In the data rows, 50 means zero.
Here are some points:
49;60;58;70;42;41;36;47;58;43;41;45;30;40;51;49;49;58;53;46;59;55;47;66;47;62;58;48;28;55;35;45;40;54;34;30;37;38;36;45;70;65;54;60;53;46;42;66;33;66;59;68;68;36;49;46;44;76;58;68;52;43;38;61
57;26;53;57;54;55;53;56;42;73;62;48;50;70;31;45;42;55;57;48;56;40;49;72;55;43;61;43;49;45;51;38;59;39;77;50;39;46;52;58;59;44;50;29;51;61;46;55;55;49;35;82;60;79;53;43;40;59;49;37;65;39;53;53
41;49;90;52;47;42;45;50;51;50;50;55;59;58;72;78;49;20;54;63;32;55;32;36;52;23;56;57;44;46;35;40;56;33;61;56;49;65;29;59;74;58;55;66;39;65;46;33;50;43;87;50;48;41;45;71;41;77;43;57;60;28;43;37
49;79;49;52;45;58;34;60;69;41;47;51;40;56;71;43;26;47;38;61;47;45;35;51;61;62;39;35;43;47;66;46;79;34;67;32;66;73;54;57;48;37;27;31;57;57;42;63;64;60;34;70;48;32;61;66;31;39;66;43;67;78;49;27
95;57;42;72;19;66;64;26;55;54;65;33;57;13;25;41;99;74;77;19;55;76;90;42;31;6;42;65;42;73;36;34;1;31;39;54;38;17;0;31;61;74;65;85;42;51;90;72;37;54;87;36;70;97;11;28;39;64;11;73;21;52;40;86
31;45;44;46;47;84;34;54;53;54;51;54;32;26;47;49;79;23;74;30;56;30;72;21;30;82;92;60;48;58;30;77;49;57;57;37;56;61;41;29;63;34;47;36;24;44;34;47;66;57;49;37;76;23;63;57;43;63;45;42;38;25;50;73
62;28;71;57;53;51;51;64;42;47;21;53;72;33;48;60;71;50;51;30;48;78;45;44;54;24;60;50;50;46;30;55;26;21;40;61;21;20;35;39;42;65;59;88;33;77;53;47;51;20;85;40;59;40;34;39;57;90;50;56;38;17;40;55
54;37;45;42;35;38;50;51;17;55;55;44;73;29;59;56;90;49;53;38;61;64;58;66;23;58;59;55;45;26;51;45;61;43;43;67;49;27;74;50;43;51;53;33;83;64;52;42;43;23;43;52;36;64;56;60;45;26;53;48;40;49;47;50
30;61;48;54;72;47;77;77;70;35;57;70;53;61;62;56;35;61;32;42;24;38;29;52;60;44;47;58;55;43;66;50;58;50;59;44;73;71;56;53;39;32;38;46;52;50;51;50;44;40;49;45;43;46;46;40;43;55;43;37;59;63;34;56
80;37;61;55;39;35;40;22;33;53;50;46;50;41;43;48;97;70;65;61;81;79;77;66;23;59;33;61;42;86;29;46;11;73;37;52;25;0;31;37;51;78;95;68;45;59;71;69;54;25;54;38;45;72;35;33;60;53;45;68;37;25;47;62
26;52;45;59;51;38;38;58;43;58;67;45;70;57;57;41;29;56;40;83;55;37;32;67;38;72;61;33;50;48;51;38;80;73;56;61;70;60;59;65;62;21;49;34;76;53;60;61;71;57;35;69;48;55;56;59;14;29;68;53;57;67;50;24
43;65;58;55;54;40;47;60;58;54;51;46;65;65;55;45;27;51;40;61;56;49;41;67;60;49;43;64;51;34;46;44;61;44;50;65;56;59;63;71;38;49;39;41;59;56;57;38;36;53;37;45;26;56;54;51;62;41;58;66;43;70;56;53
33;51;21;66;52;70;57;57;39;53;34;66;32;35;57;32;62;31;48;41;67;26;52;46;31;71;70;42;41;46;39;74;44;54;46;30;42;46;53;35;78;25;51;56;49;39;38;51;50;59;57;54;79;21;63;47;34;53;54;55;46;31;65;64
30;49;51;40;65;31;55;55;61;42;39;51;49;67;40;54;83;33;29;52;36;38;57;67;67;12;32;62;47;60;41;44;48;54;53;49;73;34;67;62;36;61;62;28;55;65;47;23;46;52;54;54;76;31;24;59;66;35;39;54;29;56;71;67
59;38;49;21;44;54;56;50;54;62;52;53;65;57;72;35;43;33;46;36;40;45;39;51;42;38;55;45;61;41;55;53;41;24;54;42;50;57;52;50;45;55;39;42;41;63;25;60;33;28;52;53;51;35;42;57;40;63;33;44;52;52;47;36
17;33;67;58;65;37;50;68;50;54;36;45;66;58;55;72;36;46;56;61;50;50;57;27;61;55;56;62;38;41;44;23;44;40;22;49;62;64;49;40;34;51;72;73;27;64;51;31;40;27;72;29;42;63;64;41;45;79;16;39;59;13;62;39
40;70;32;47;28;85;42;62;51;37;23;66;18;28;46;51;69;49;65;10;65;37;60;17;41;50;99;41;56;64;30;85;53;43;52;39;57;56;35;18;83;49;69;50;27;33;38;43;55;54;50;46;91;22;62;71;39;58;41;66;27;19;43;75
35;52;69;57;61;41;58;67;38;62;59;54;62;59;73;45;4;36;35;65;40;44;21;34;61;50;49;49;52;38;43;26;63;29;53;65;61;86;54;65;43;44;46;61;57;50;58;44;45;47;69;45;47;27;58;40;44;59;50;46;57;56;43;26
31;49;36;54;43;60;45;40;67;49;43;63;34;25;45;49;56;33;61;33;51;42;61;57;39;69;62;37;44;60;56;73;45;50;53;31;71;57;41;33;80;43;68;57;37;21;38;34;57;74;53;41;78;25;62;59;53;54;53;49;28;40;43;47
40;46;50;32;51;57;75;76;55;26;87;35;59;31;75;40;19;63;20;37;34;46;45;57;58;58;46;39;40;25;56;32;69;52;44;54;66;90;67;59;48;31;30;55;37;51;50;43;47;71;49;57;33;42;67;41;15;43;64;38;53;66;64;25
41;90;65;51;50;70;41;67;41;39;50;59;41;56;58;72;36;38;52;45;53;39;43;52;63;67;30;53;58;38;55;41;77;36;63;36;90;55;71;68;36;67;26;41;52;24;21;49;53;93;33;76;58;14;64;61;57;43;65;52;64;65;61;44
10 more points follow, each with its number after it:
15;39;59;58;59;55;57;49;60;49;72;46;51;58;55;55;54;17;47;75;50;44;39;26;58;42;53;36;62;23;30;40;40;24;46;61;58;65;34;44;52;67;59;69;38;65;57;56;51;47;81;48;34;42;45;52;28;72;45;72;50;43;53;29 0
39;54;39;48;40;72;50;61;37;50;48;62;37;46;46;37;79;32;58;37;54;18;56;28;48;55;70;60;47;56;44;84;33;47;80;41;60;50;28;44;68;64;63;57;38;38;32;45;56;74;44;47;53;31;52;52;59;49;53;44;36;44;58;76 1
42;43;45;46;29;53;59;44;57;47;53;50;46;48;50;46;79;58;43;40;52;54;48;44;44;36;48;43;63;59;51;52;44;58;57;56;41;57;43;38;70;53;46;57;56;59;63;58;45;46;49;52;66;58;46;36;56;65;55;44;51;38;66;70 2
44;27;46;58;46;56;43;35;53;54;44;62;50;55;52;67;59;27;41;50;64;62;44;32;36;33;55;49;44;39;48;66;30;56;44;62;40;57;55;30;63;54;67;52;51;59;55;56;64;36;60;46;44;49;49;50;59;75;66;47;53;17;41;69 3
61;31;49;41;50;54;70;36;47;60;33;45;59;46;58;29;71;46;65;43;70;69;76;72;41;56;57;49;56;57;62;77;26;49;48;52;46;31;49;53;51;45;50;49;60;49;38;44;57;64;32;37;54;41;48;69;56;55;57;42;44;40;59;73 4
49;50;31;46;54;58;60;54;48;46;47;48;54;62;42;36;59;40;54;32;39;54;47;71;56;43;65;49;45;38;53;57;46;54;66;43;56;42;61;59;35;56;57;46;42;55;38;53;42;42;53;52;57;37;52;35;53;57;50;58;57;57;46;60 5
54;66;38;39;42;64;73;41;42;32;26;52;51;66;72;48;41;67;55;43;45;43;40;41;58;28;62;60;39;60;58;38;56;47;49;31;39;47;59;46;44;46;67;69;37;51;29;54;27;53;55;55;56;23;54;47;71;60;40;45;57;67;47;41 6
36;22;39;56;29;58;72;93;64;73;65;33;80;45;68;43;25;77;26;39;14;79;22;67;62;39;59;38;53;21;56;7;62;26;42;90;31;46;59;85;40;29;47;17;40;65;47;48;54;0;53;61;30;58;64;34;41;52;44;40;52;56;26;42 7
38;55;51;62;55;49;65;63;61;39;29;54;50;66;68;44;22;36;37;59;28;45;11;32;63;48;46;61;70;32;56;29;77;41;58;53;71;90;84;73;61;60;43;46;38;65;54;56;37;52;56;60;43;29;63;59;30;39;40;62;63;61;41;20 8
61;51;47;49;48;41;46;59;60;46;64;45;66;70;48;71;50;55;54;59;61;47;41;65;27;43;41;40;48;50;55;35;35;49;52;47;29;40;40;58;59;69;48;65;36;60;50;68;53;30;47;50;49;70;40;51;34;71;66;66;42;41;47;47 9
Which three of these numbered points are nearest to each point below, looking only along the 5 directions in which the first points spread most? Their numbers follow each, nearest first.
45;69;39;52;49;74;61;77;55;51;58;52;41;52;44;44;33;43;59;50;43;36;48;46;72;44;49;53;42;52;50;80;47;49;34;34;51;62;56;63;36;36;55;51;32;41;50;44;37;80;49;55;66;31;53;35;41;29;40;34;62;57;49;59 > 6 5 2
78;56;60;61;53;28;27;11;37;55;47;57;40;31;24;47;87;55;68;49;86;57;83;67;14;51;34;64;59;63;31;64;6;78;31;59;34;3;38;32;49;80;61;80;54;62;67;39;71;36;50;36;58;65;31;53;70;61;62;71;41;31;53;75 > 4 2 3
82;35;47;32;10;47;53;42;34;65;41;61;45;10;39;40;82;77;72;19;75;70;86;54;35;51;61;53;39;58;31;83;20;66;47;53;46;20;33;28;48;52;72;38;59;36;57;52;64;32;28;40;62;61;53;48;50;58;54;37;44;32;57;81 > 4 2 3
57;20;63;57;51;42;79;99;43;56;60;27;99;42;70;42;11;61;42;42;23;75;47;61;73;57;71;47;57;51;25;4;57;56;50;92;47;71;65;74;59;16;53;34;53;50;51;57;57;0;31;52;32;75;74;41;38;27;50;57;71;36;50;47 > 7 9 0
45;45;38;43;37;63;56;41;47;58;47;57;66;41;46;38;50;58;40;47;50;65;57;59;36;50;48;55;34;54;57;35;32;41;52;25;23;33;43;35;61;70;53;47;50;50;38;44;44;41;46;58;55;53;53;49;65;58;52;44;55;49;61;55 > 2 9 5
59;85;60;48;53;48;36;38;41;72;43;37;52;65;61;67;37;53;68;51;54;55;56;53;48;54;44;50;55;42;48;34;33;66;59;49;54;35;59;75;38;64;21;47;46;59;44;44;64;62;43;46;59;43;51;74;34;44;69;35;48;30;69;49 > 5 6 2
51;14;61;41;49;46;35;19;23;64;47;45;64;26;36;42;49;58;63;21;68;49;85;69;63;54;65;60;23;49;47;48;52;43;66;66;54;42;47;34;61;48;46;72;44;50;47;51;41;51;46;25;58;56;36;37;45;58;52;63;31;34;51;46 > 2 3 9
46;51;28;43;32;71;38;51;46;66;31;65;32;40;62;55;80;32;55;40;52;26;62;41;40;55;98;37;34;47;49;51;65;53;66;40;64;54;41;43;60;46;60;37;44;40;24;41;44;72;54;65;68;27;57;66;71;47;53;50;30;42;48;80 > 1 4 5
49;56;42;54;51;67;42;46;56;52;47;59;12;33;41;66;58;29;70;30;67;29;63;24;31;57;62;53;50;65;40;79;36;63;50;27;63;48;30;25;66;52;61;54;32;54;31;45;58;63;58;56;68;17;55;68;64;53;59;51;43;27;50;68 > 1 4 2
46;41;35;52;35;63;40;68;44;56;35;69;46;39;54;65;70;35;54;33;49;51;70;33;44;54;80;56;31;36;56;63;51;39;43;31;50;43;39;34;67;33;68;47;19;44;26;61;55;65;41;48;78;18;58;68;66;68;57;69;37;29;50;60 > 1 3 4
56;55;50;46;50;71;55;61;56;35;30;70;43;46;66;54;31;47;36;36;40;31;39;63;58;55;45;42;57;47;62;55;53;35;51;54;60;59;61;63;47;54;35;36;57;46;51;29;48;61;52;36;26;46;65;54;62;33;55;28;50;73;47;38 > 6 5 8
44;39;36;36;39;75;60;52;47;47;43;68;43;13;31;44;86;49;78;33;58;44;66;19;45;50;78;50;20;54;22;57;50;51;61;32;66;52;19;35;72;46;63;46;36;43;31;37;48;63;51;50;58;37;67;62;68;48;55;51;29;39;43;74 > 1 4 2
65;56;68;52;51;46;33;53;39;63;46;44;53;62;37;53;50;62;64;61;70;45;54;55;50;60;41;59;63;71;65;37;47;61;39;67;43;38;52;56;34;66;47;66;68;64;71;50;46;52;54;28;30;60;36;41;37;43;57;46;60;45;38;43 > 9 2 5
71;73;64;59;46;41;45;46;57;70;31;52;25;53;29;67;40;56;32;62;61;46;60;36;69;59;24;46;79;69;48;61;30;48;48;71;58;39;54;42;33;45;50;49;69;36;69;46;62;52;41;34;54;62;52;54;73;34;63;28;48;35;47;54 > 5 2 4
49;50;64;52;36;74;47;74;53;24;21;80;33;22;42;39;64;46;67;41;59;50;70;29;53;61;59;48;33;51;36;65;51;33;62;38;63;49;42;57;46;59;51;46;34;24;43;43;59;63;61;54;70;34;58;59;55;58;47;44;37;36;61;61 > 1 6 5
39;51;65;37;77;49;47;53;36;54;53;44;47;55;64;29;14;46;36;49;18;19;30;66;87;58;52;42;42;47;61;47;72;42;53;37;61;65;68;63;31;44;42;58;43;35;47;54;47;54;42;57;19;55;39;41;48;41;46;53;63;85;47;37 > 8 7 6
40;52;58;42;46;60;52;51;64;44;30;47;50;61;43;65;47;37;61;53;65;52;48;30;51;36;55;43;51;53;42;68;47;38;59;48;39;31;36;58;45;62;72;51;32;67;38;38;57;41;74;55;38;23;31;54;58;69;49;49;40;32;43;58 > 3 6 5
48;26;60;62;45;17;70;87;45;80;54;51;99;42;66;22;10;93;36;53;36;85;30;76;68;61;46;61;64;19;27;17;66;34;37;99;46;73;80;77;46;43;35;22;92;69;73;55;54;4;48;61;19;97;50;8;25;36;47;54;81;27;53;29 > 7 9 0
44;34;58;54;46;25;51;51;71;63;50;46;58;63;55;56;45;55;31;50;70;58;38;67;43;39;37;53;64;57;42;38;56;41;55;71;37;54;33;50;36;56;45;37;66;58;56;51;67;22;50;48;24;77;65;49;57;53;51;52;48;57;56;53 > 9 7 5
59;54;25;38;66;69;60;48;52;43;68;42;49;66;51;48;50;42;40;47;51;26;44;26;68;44;50;63;49;55;79;58;62;39;64;15;48;63;62;52;65;50;55;59;58;35;56;52;37;66;49;61;44;48;47;46;68;53;38;46;33;62;49;34 > 6 5 2
54;27;37;47;64;57;50;41;43;60;66;56;60;44;65;61;47;32;47;48;60;67;66;49;25;33;44;44;34;53;47;53;38;50;51;56;31;40;23;45;51;56;62;61;43;76;40;58;37;37;68;44;54;48;43;56;72;73;27;51;42;46;44;43 > 3 9 2
67;38;39;70;80;32;10;9;61;38;55;34;29;30;42;54;96;75;56;75;77;51;70;55;54;55;43;49;53;97;48;41;29;78;31;48;34;26;47;25;65;71;57;85;51;56;86;62;28;52;50;55;43;99;27;37;57;52;46;68;52;35;30;64 > 2 4 9
37;40;38;44;62;52;71;77;61;33;39;47;82;52;55;36;15;47;38;50;11;46;37;43;60;56;51;70;65;40;44;49;77;54;45;52;52;68;62;63;61;29;33;41;66;50;56;64;38;36;25;66;47;37;49;55;52;53;74;55;75;80;36;39 > 8 7 6
